(in the rows, 128 means zero)
Which row each row swaps with, under one turn or mirror
Q_999: [109 155  90 135 100 140 123 120 143 140 157 109  89 146  87 105 118 125
 126]
Q_408: [ 94 141 155 110 102 112 104 150 129 128 144 134  83 152 128 142 168 120
 145]
Q_347: [101 141 138 104 108  99 112 146 117 114 137 134  79 156 119 144 170 117
 141]
Q_500: [121 123 128 125 142 126 110 122 151 179 135 146 125 175 117 117 127 165
 154]
Q_35: [106 122 112 154 120 105 102 120 125 127 124 105  88 155 101 120 139 104
  85]
Q_945: [ 97 119 133 120 129 119 147 129 144 178 133 155 118 155  99 124 132 155
 160]
Q_47: [128 123 146 109 147 122 107 123 132 170 137 135 115 189 103 123 130 153
 143]
Q_599: [138 137 111 166 164 115 142 162 172 146  90 125 112 145 126 130 140 154
 114]
Q_387: [156 152 112 106 113 126 143 154 142 154 122 147  95 158 129  94 152 157
 154]
Q_262: [124 142 144 117 134 117 109 121  93 169 130 100 110 146 119 109 161 130
 111]
Q_161: [120 155 104 121 185 119 140 140 164 138 108 139 109 159  98  89 129 152
 146]
Q_753: [111 190 152 164 148 113 116 161 148 151 115 113  89 154 137 126 148 155
 140]
Q_698: [115 183 149 184 146 103 126 162 137 133 120 115  94 145 123 125 153 142
 137]
Q_849: [116 163  96 156 113 148 122 130 158 126 108 141 129 144  93  98 143 120
 130]
Q_227: [131 125 118 153 154 125 153 155 161 144  90 104 120 137 130 132 128 161
 129]
Q_247: [ 96 135 121 136 136 123  82 143 146 114 116 112 102 149  91 140 135 106
  91]
Q_306: [157 134 125 120 112 139 146 147 153 152 126 146  98 167 130 104 150 158
 162]
Q_463: [116 178 107 150 107 152 124 140 158 121 115 135 118 143  95 100 143 107
 119]
Q_860: [136 130 148 138 142 102 153 164 158 140 153 108  66 138 146  99 138 150
 127]
Q_851: [115 138 122 123 100 110 157 146 167 158 129 133 124 125 157 122 153 142
 101]
Q_839: [109 164 161 137 148  91 104 146 147 147 151  98  75 130 136 116 138 164
 129]
Q_494: [135 181 164 167 130 109 113 147 159 143 113 109 110 154 127 129 144 140
 150]
Q_225: [ 72 146 134 133 160 111 104 142 181 128 139 140  96 169 100 145 154 122
 120]
Q_208: [102 153 123  79 134  73 117 147 152 114 128 132 120 154 119 140 147 135
 116]
Q_834: [ 86 119 135 148 166 114 103 154 169 134 141 118 102 152 117 156 163 126
 138]
Q_650: [118 154 142  78 134  85 140 153 150 139 133 125 113 167  89 138 161 137
 116]
Q_278: [109 115 132 114 129 130 131 118 157 181 133 155 120 167 118 127 135 161
 145]
Q_935: [ 99 132 115 144 150 132  96 134 136 126  97 117 111 144  90 138 147 101
 102]
Q_475: [136 139  70 114 168 123 132 149 159 135 113 130 115 149  97 100 146 135
 133]
Q_865: [103 135 100 136 132 121 101 135 133 138 111 109 102 155  87 155 153 111
  89]
Q_927: [100 136 117  86 123  77 143 148 161 122 126 153 116 154 124 142 133 145
 121]
Q_758: [106 140 121 107 110 142 123 123 139 136 151 127  77 125  88  77 135 134
 138]
Q_571: [113 118 133 133 138 103  91 102 122 172 132 104  92 145 119 114 138 115
 103]
Q_787: [ 98 187 101 124 107 150 113 137 156 129 108 135 108 142 107 102 136 111
 119]
Q_863: [115 159  98 107 102 139 113 123 172 145 145 132  97 127 108  86 123 133
 113]
Q_356: [115 185  99 142  98 113 114 127 146 130 105 144 111 138 101 111 136 108
 133]
Q_903: [121 155 153 130 127  95 136 161 169 142 163 115  60 136 121 114 159 165
 124]
Q_583: [137 125 106 116 113  95 153 132 180 152 123 117 121 127 140  94 123 128
 116]
Q_158: [111 125 112 117 112 133 118 128 135 137 159 125  68 140 102  90 139 100
 107]
Q_229: [ 95 132 129 121 104 113 114 144 110 140 136 148  75 151 117 141 170 139
 155]
Q_725: [119 164 143 147 131  98 144 156 158 125 155  78  85 141 128 129 127 159
 135]
Q_876: [111 148 133  70 143  78 131 138 135 129 125 127 109 158 111 141 156 144
 115]
Q_304: [116 176 149 175 152  96 115 160 146 123 119 108 106 149 116 134 166 145
 130]
Q_956: [154 145 133  94 109 136 146 162 154 133 122 130 100 163 123 111 168 155
 147]
Q_658: [119 148 152 129 155 119 153 153 147 142 137 105  58 136 153 113 139 151
 129]
Q_980: [144 120 126 164 136 109 152 144 168 132 107  99 105 147 141 101 122 151
 109]
Q_92: [ 94 135 131 133 169 119  94 145 164 137 138 127  92 173  95 157 167 126
 120]
Q_899: [107 147 105 110 115 154 127 123 145 146 147 133  60 146 112 106 141 109
 101]
Q_652: [136 134 123 174 134  90 137 125 171 144 119 109  93 156 155 116 125 153
 127]
Q_249: [135 127 120 117 127  93 148 133 181 147 115 111 111 124 154 107 131 137
  97]
Q_113: [140 135 108 165 158 115 134 161 167 147  99 125 106 141 125 112 115 169
 122]
Q_570: [117 137  90 118 174 126 149 148 166 127 102 142 113 142 109 107 132 151
 148]
Q_311: [119 137 111 128 116 110 100 100 141 112 118  99  99 160 111 109 132  97
 104]
Q_446: [116 125 144 135 135  85  94 118 125 168 146  94  94 152 118 122 144 111
 115]

Q_262 is swapped with Q_851
Q_408 is swapped with Q_387
Q_725 is swapped with Q_999
Q_583 is swapped with Q_446
Q_278 is swapped with Q_876
Q_599 is swapped with Q_935

